[[-11   0  13 -16  20 -20 -12   5   0  -5  17   0   0   0  23   6]
 [-11  -2   0   0  13   0   0  13 -13   0  22   0 -23   1  15  11]
 [ -2  14 -12   5   0   1  11  -6  11   2 -17   0   5   5   0   3]
 [ -1 -25  -8 -22   0  13 -17   5 -10 -14 -11   2  12 -11   0 -16]
 [ 11 -14  12   0  -7  13  -1  -9   0   0  11  -9  -1  -8  -7   0]
 [  8   1  -6   0   5  -2   3  -1   5   6   9  -4  18  -5   0  -9]
 [-11   0  13 -16  20 -20 -12   6 -17  -5  17   1 -33   4  23   7]
 [ -3   0  -9  10   1  -6   2   5   3   0   0   7   6   7  -8   0]
 [  3  -8  13   7  -3   4  -3   4  -3  -1  13  -7   0   0 -11   0]
 [  6   1   0  -2   1   3   5   0   5  -1   4  -3  11  -5   0  -6]
 [  9 -13  14   4  -6  12  -1 -10  -4   0   9  -7  -6  -4 -11  -2]
 [ -2   7  -8   9   1  -6   0   4   4  11 -10   6   7   6   0   0]] >> 0

[[ 13   7  29 -21  10   0  -6  29]
 [-23  14   3   0  -3   1   8  -6]
 [-13  -4  -3 -10  -3   1 -19 -23]
 [-12   8  12 -33 -13   7   0  16]
 [ -4  27   0  17 -17  -7  -6  13]] >> 13

[[  3  -8  -8   4 -10 -24 -16  28  10   1   2 -10]
 [ -1   2   7  -1  14  15  12 -29 -10   9   5   8]
 [  8  -8  10   6  19   1   8 -29 -12  21  19   9]
 [ -3  -8 -16   6  -7 -20 -22  23   9   4  -2 -17]
 [ -5  10  -5  -8 -20   1  -2  28  11 -25 -19  -3]
 [  8 -16  -5  11   5 -27 -16   7   3  21  17  -8]
 [ -5   9   7  -7   7  25  16 -24  -8  -5  -7   9]
 [ -8   3 -13  -2 -17  -4 -13  28  12 -16 -16 -13]
 [  6  -2  11   2  14   4  11 -22  -9  12  12  10]] >> 10

[[ 29  -2 -30 -13 -11 -18]
 [-27  23  16  31 -25   5]
 [-33  32  20  40 -30   6]
 [ 20   4 -17 -12 -13 -21]
 [-28  30   8  40 -27   7]
 [-25  27   4  35 -28   6]
 [-19  22  -1  32 -23   7]
 [ 15   7  -7 -12 -13 -22]
 [-18  20   0  34 -23   9]
 [-28  30   7  39 -27   7]
 [ 20   3 -13 -13 -13 -20]
 [ 18   3 -10 -15 -13 -20]] >> -20

[[ 19  27  37   6  15 -10]
 [  1  -4  14  -6  22 -15]
 [ 19  -1  33  22  20   6]
 [ 10  -6  12  17   5  -9]
 [-22 -27   3  -9  13   7]
 [-11 -22  -6  -1   1 -14]
 [ -4   1 -32  -1 -13  -6]] >> -6

[[  0   0   1   1   1   1   0   0   2   2]
 [  3  -3   0  -1   2   1  -2   9  -4   0]
 [ -7  32   2   3  13 -36 -29   4  14 -19]
 [  0  -3  -4   0   9   0   1   2   3  -1]
 [  0   1   3   4   3   2  -1   1   6   5]
 [  0   1   2   3   2   1   0   1   4   3]
 [  0   0  -1   0   2   0   0   0   1   0]
 [  0   1   3   4   3   2  -1   1   6   5]
 [  0  -2  -4   0   8   0   1   2   3  -1]] >> -1

[[ 10  -7  -8   1   4 -17  -9 -14 -23  -4   8]
 [ 10 -10   0  10  14   4  -7   7 -17   7 -12]
 [ -3  18  -8  -2 -11 -21   2  20  10  -2  -7]
 [ -3  13  -9  -1 -19 -31  13  17  24  -2  11]
 [  7 -18   4 -12   1   9  -4  -5 -17  10  -6]
 [-39  28  10  25 -14  -3   5  -3   2  26 -22]] >> -22
---
[[-32  25  24  26  13  24 -16]
 [ -6  -3  10   1  20 -25 -23]
 [-29   8   0  12 -20  -6 -25]] -> -20

[[  9 -35  14  14]
 [  3   6  -5   1]
 [ -9  23  -7 -10]] -> 23

[[ -3  -1 -10   4   8  -3  12]
 [  4   3   2   2  -2  -2   1]
 [ 32  12  14 -32  34 -18 -20]] -> 34

[[-11 -19  32  27   9 -35   2]
 [ 16  10 -30  14  11 -15 -13]
 [ 32 -32 -14 -17 -20 -17   8]] -> -20

[[ 33 -15  11   1  -8]
 [  0  16  -1  -7   2]
 [  7  -9  -3 -20   2]] -> -3

[[  1   4   7  38 -18]
 [  8  -4 -18 -26 -18]
 [  2  10   5 -13  25]] -> 5
---
array([ -8, -35,  36,  -2]) result: -2
array([  7, -24,   2, -31,   5,  -9,  23]) result: 23
array([-22,  20, -35,   0,  18, -11,  -8]) result: -8
array([-34,  -6,   3,  19]) result: 19
array([-37,  27, -33, -11]) result: -11
array([ 19,  36,   3, -31, -27,  24]) result: 24
array([ 11, -10, -13, -21,  12,   4,  31]) result: 31
array([ 23,   8,   7, -36]) result: -36
array([  3, -41,  26,  36]) result: 36
array([-31,   7,  -3, -29,  11, -19]) result: -19
---
Q:
[[ 24  14 -13 -37  -6  15]
 [-26   1 -17  -7  -4 -22]
 [ 25  -3   0  20  -6   9]]
A: 20

Q:
[[ 19  -3  28   8  -7   5  15]
 [ -5  15 -28  -5  -9  19  -3]
 [ 19  -4  29   8  -6   3  15]]
A: -6

Q:
[[-11 -17   6  -7   9]
 [ 31 -12   4  -1  -3]
 [  5  28 -36   3   1]]
A: -36

Q:
[[ 12 -30   2  -1 -18]
 [ 10  -5 -19  15  16]
 [ -7  23   3 -10   2]]
A: 3

Q:
[[-17 -34 -31  25  29]
 [-33 -12   5  29   8]
 [ 14  20  20 -18 -22]]
A: 20

Q:
[[ -7 -14 -28  -9]
 [-15 -20 -39 -17]
 [ -8 -13 -37 -10]]
A: -13

Q:
[[  6   2   9 -13]
 [ 21  19  21 -35]
 [ 25  23  23 -39]]
A: 23

Q:
[[  0 -17 -16   0   0 -14   1]
 [  7 -33 -32   8   7 -26   8]
 [-12  19  18 -12  -9  17 -13]]
A: -9
